Each named move below is a turn or a mirror, shown by a few rows before and after it. Which moves, in which order, take the first row of each later pair to the second? The first pair is answered.
j_83:
[  7.1   9.4  14.8  10.2  13.3  14.1  -6.9   2.2  14.1 -16.5   5.9 -21.3
  -6.2  -0.4   0.4  -4.9  -5.9  18.9  31.9  -3.2  -5.7 -18.3  10.5  -1.4
  10.9 -10.2]  ->  [ 11.0   4.1  18.6  14.1  21.8  -1.4  -8.3   2.3 -12.1  -2.0   2.6 -17.7
 -17.3   7.6  -9.2 -12.3   1.3  29.8  22.2  -0.7 -10.2  -5.4  14.9   1.2
  -2.0  -3.6]
[  8.6  -8.9 -15.9   9.3  -8.9  -9.8  11.8   5.1 -10.0  11.8  -3.9  -3.6
   6.6  -2.8 -15.9   9.1   8.5  -9.7  -6.6 -14.6   9.2  -1.2  -9.0   6.9
   3.8  15.8]  ->  [  6.8  -7.4 -17.2   6.2 -12.1  -3.9  12.1   4.9   1.4   5.0  -2.2  -4.6
  12.2  -7.1 -11.9  12.9   5.9 -15.2  -2.3 -16.2  11.1  -6.5 -11.2   5.6
   9.4  13.2]
[ -0.1 -16.3  -6.0   8.1 -29.6   6.9  -3.6 -16.8  -5.8   2.8 -11.0  24.1
 -13.7   0.9 -11.5  -8.6   4.1  19.2 -34.6  -2.4   0.3  18.2   8.3   0.8
 -15.5 -11.8]  ->  [ -3.4 -10.9 -10.6   3.0 -38.6  25.2  -2.2 -16.6  25.4 -14.8  -7.0  20.8
   0.1  -9.0  -1.6   0.3  -4.3   6.3 -22.6  -5.0   5.6   2.8   3.2  -3.1
  -0.7 -19.7]
j_826:
[ -8.5  -3.2   1.8  23.5 -23.0 -48.0   6.6 -10.2  -1.9 -10.3  25.3 -10.5
  10.4   4.6  12.3  -9.6  23.0   8.0  13.3  13.5 -14.8   5.0  12.0  -7.4
  21.0   8.2]  ->  [ -5.5   8.2  20.4   6.4 -33.9 -23.1   4.0  21.8  -3.8 -18.8  19.1 -16.5
  10.8   0.4  32.2  -3.1  27.9   2.7  -6.6  19.3 -13.5  -4.5   2.7 -13.7
  14.4   2.9]
[ -2.4  13.0  12.5  -5.1 -12.9   5.8   1.4  -9.9   4.0  -3.2 -12.3   5.0
  -9.4  -6.3   0.9  -1.4   3.3   4.8   9.4  -1.6   8.3   2.0   7.7 -10.8
  -9.6 -22.9]  ->  [  4.5  11.9   9.2  -2.4  -3.6   1.5  -1.8  -2.7  -8.0  -4.5  -8.9 -12.7
 -17.3   2.1 -10.6   5.7   3.1   5.8  14.1  -5.3   6.0   9.7   3.5 -10.6
 -14.2 -14.0]
[  1.6   1.2  35.4 -19.0  15.0  26.3   8.5  20.6  17.6   4.0 -12.9  13.4
   8.9 -31.5   9.6  -7.9  15.6  12.4   0.6   9.1 -15.0   4.8 -11.7 -12.7
   5.2  -4.5]  ->  [ 10.5  -9.2  13.0  -0.9  40.5  -0.6   4.2   5.5  -3.8   8.3  -1.9 -14.1
  -6.4 -12.0 -28.3  -1.4   9.5  17.1  25.2  -4.0 -21.0  26.4 -12.2  -4.8
   1.4  17.5]
[  7.0  17.0  -6.8  -7.0   0.0  11.6   4.4   6.2  20.6 -19.2   9.9  -0.7
   9.5 -12.4   3.3  14.4  -5.3 -18.8   8.0  -6.7   3.5  -7.5   0.0  14.6
   9.4 -22.3]  ->  [ 12.0  13.5 -13.8  -0.6  11.4   2.7   0.7   5.1  10.4 -17.5  13.6 -14.2
   2.0  -4.4 -11.8  18.1  -7.1 -17.5  16.1 -11.3   0.7   1.0  -2.6  17.1
   7.1 -13.2]
j_630:
[ -4.6  -4.4 -14.3  19.8  -1.5 -30.4  17.7 -11.9 -20.7  14.2   0.8  17.8
   4.6  -6.5   5.8  -7.3  18.2  19.9  16.9 -16.7 -16.4  -7.1  19.1   2.3
   5.7  -4.0]  ->  [  0.8  -6.1 -15.8  22.0   8.9 -31.9  14.4 -11.2 -19.1   7.8   4.8   5.2
   3.5  -5.3  -2.8  -1.1  13.5  20.9  28.3 -20.3 -19.4  -4.6  14.0   2.0
   7.8   2.6]
[  7.1   7.4  27.0  11.8 -22.1  29.9   7.8  32.0   3.4 -11.8  -6.5  20.2
  19.7 -13.4  24.1   4.8  -3.9   4.9   0.2  12.5 -18.7 -14.2   6.3   7.7
   6.4 -24.7]  ->  [  7.3   2.5  29.5  15.4 -16.2  21.1   9.6  21.0   7.5  -7.5  -7.8  31.9
  22.8 -17.3  21.1  -3.0  -5.3  10.8   2.2  14.0 -21.9 -12.1   8.5   8.8
   8.3 -23.8]
[-15.5  -0.4  13.0  -6.6  10.9 -15.9   3.6 -26.1   7.6  -2.1  -5.8  33.9
  17.8 -10.8   9.9  -9.1  -0.8   3.9 -12.5   9.5  18.6  15.7 -13.8  11.0
  -5.9  24.7]  ->  [ -8.9  -2.8  11.5  -3.0  24.6 -17.9   0.9 -27.4  11.1  -9.8  -2.0  20.1
  16.8 -10.2  -0.5  -3.4  -7.1   5.6   1.3   4.8  14.4  19.1 -19.7  10.8
  -4.5  32.8]
j_18:
[  0.0  -2.1  -4.2  11.4  21.7  -8.4  -3.2  -7.4   3.9  -8.9   8.7 -15.2
  -1.1  -5.2 -24.0   4.2  -3.9  18.5  33.3 -12.5 -14.4  13.4  -7.0   1.8
  11.1   5.4]  ->  [  0.4   1.7   7.3   2.5  16.5   6.9  -1.6   0.4  25.2 -20.2   5.5  -8.0
  11.2 -19.4  -8.5   4.1  -7.1  13.8  29.5  -6.9 -13.9   2.5 -14.5  -1.3
  17.1  -0.5]
[ -2.3  -1.5  -3.0  11.8  19.2 -15.0   2.3 -30.7   5.5   4.2   0.1  -8.5
   7.7 -11.4  -0.8 -13.1 -11.8  19.8  26.0 -13.0  -6.8   5.8  23.8  -5.0
  12.5 -14.2]  ->  [ -3.0   5.3   4.6  -5.3   5.1  12.3   4.3 -13.8  33.4 -12.6  -5.0  -3.9
  22.9 -23.5  19.1  -7.7 -15.1   2.9  13.0  -6.2  -1.0  -8.5   9.0  -7.0
  16.8 -19.0]
[ -3.5   7.9 -15.1 -11.2 -10.8   8.5  -5.5  -6.9  12.0  -9.0  15.4  12.3
  -2.0  -8.6 -18.5  -5.1  -4.0  -5.1  13.5  -4.4   9.6   6.9   0.4  -4.5
  10.7   4.0]  ->  [ -3.8   7.3 -17.8 -10.4 -11.0   7.1  -6.0  -6.5   8.3  -7.3  15.5  10.1
  -4.1  -6.0 -20.1  -5.0  -3.1  -4.9  13.6  -5.8  10.0   8.5   2.4  -3.7
   9.0   5.4]
[-11.9  -3.0  -3.7  -1.6  -8.8 -11.7   4.5  -8.4  -5.5  24.5  10.6  -4.6
  -0.6  -5.2   9.2  11.2   6.2   8.7   2.9 -12.8  14.8  -6.9  20.2 -12.7
  -1.1 -16.8]  ->  [-11.1  -1.5   2.7  -4.5  -9.2  -6.0   4.9  -7.9   3.2  20.4   9.5  -0.4
   4.1 -12.1  15.1  10.3   4.2   9.4   2.7 -11.2  13.6 -11.8  17.4 -14.5
   1.5 -20.0]
Pairs:
Each pair is two moves apart.
[ -0.6   1.2  24.2   7.0   9.3 -18.3  -3.1 -11.2  -4.7  15.8   3.0  20.3
  -7.7  -6.0  14.3 -17.2   7.6  35.3  15.0  -1.1  -8.3 -10.3  29.5 -13.1
  14.9 -20.1]  ->  [  3.6   3.5  31.7  -5.7   2.1  -8.3  -3.3  10.7 -20.7  21.2  -8.1  24.8
 -11.1  -1.3  19.4 -19.1  16.9  25.7 -20.6   9.3  -5.5  -3.6  17.1  -8.8
  -3.9 -13.4] -> j_18, j_83
[ -7.7  -7.0 -20.5   2.4 -16.3 -10.3   2.2 -19.1   3.5   8.7  -3.7  26.1
   2.0   9.0  -5.6  -6.6   2.5 -12.7 -17.3   0.1  18.3   4.7   2.9  11.7
  -0.7  -6.4]  ->  [  3.0  -4.7  -6.1   4.1  -1.2 -17.4  -3.1   0.6 -30.0  13.2  -1.7   2.6
 -16.6  19.1 -15.6  -1.5   6.6   5.4 -15.1  -3.6   9.0  14.7   5.1   7.0
 -13.1  -0.5] -> j_826, j_18
[-21.0   6.9  -9.5  -1.0   8.8  -7.6  -8.4 -13.6  -0.8  21.8  -1.8   3.8
 -12.2  -8.6  14.6   0.0  11.3 -19.0  13.0 -31.2   0.5   0.5  10.0 -18.7
  18.5   1.9]  ->  [-17.8  13.1   3.1 -12.1   4.5   8.1  -8.7   8.6  -2.4  14.9  -5.6  -3.2
 -12.9 -11.5  24.8   6.0  13.2 -21.9   1.7 -27.2   1.0  -4.2   2.4 -23.2
  14.2  -0.4] -> j_630, j_826
[-21.4  15.8  26.5  29.9  -1.3  -8.7   8.3  -8.3  37.3 -17.4  -0.8 -35.0
   7.4 -48.9   6.7  -7.5   1.6   0.7  47.8 -12.4  19.9 -10.5  27.2 -21.8
   7.8  -3.7]  ->  [-14.6  13.0  58.2  20.2   5.5  -8.5   7.9   5.7  27.3  -9.9 -15.4 -13.3
   7.6 -60.6  18.4 -22.6   9.4  15.2  20.8   3.0  11.3  -5.7  21.4 -23.1
  -6.9  -1.8] -> j_83, j_18
[ 19.4   9.2  20.0  17.4  -6.7  21.2 -14.0  -1.7  14.5 -33.3   8.4  -2.5
  15.2 -20.7  -2.9   6.7  -2.8  11.4  25.1   1.2  -2.7  -0.5  22.2 -10.7
   4.8 -18.4]  ->  [ 23.8   5.8  10.2  18.4  -6.9   7.3 -17.4  12.9 -36.8  -8.9   0.9  -8.5
  -8.8   7.8 -19.4   2.9  12.1   6.9 -11.9   5.1  -0.5  25.0  19.2   0.2
 -25.8  -0.2] -> j_18, j_83
[ -6.4   8.4  11.8 -11.4   0.9 -13.3   9.3  -7.1  13.7  29.5  -4.3   9.5
   9.5  -4.2   0.3 -13.4  -8.1   5.3 -21.2   7.1 -28.0  -9.5  -1.4  -0.9
 -20.5   3.1]  ->  [  4.1  11.2   6.1 -12.9  11.4  -5.4   3.4  10.9   6.0  16.1   2.4 -26.6
   1.4   5.2 -13.3   4.2 -12.8  -2.2 -10.6  -1.5 -29.5  -4.8 -14.6  -1.9
 -23.3  14.8] -> j_83, j_826
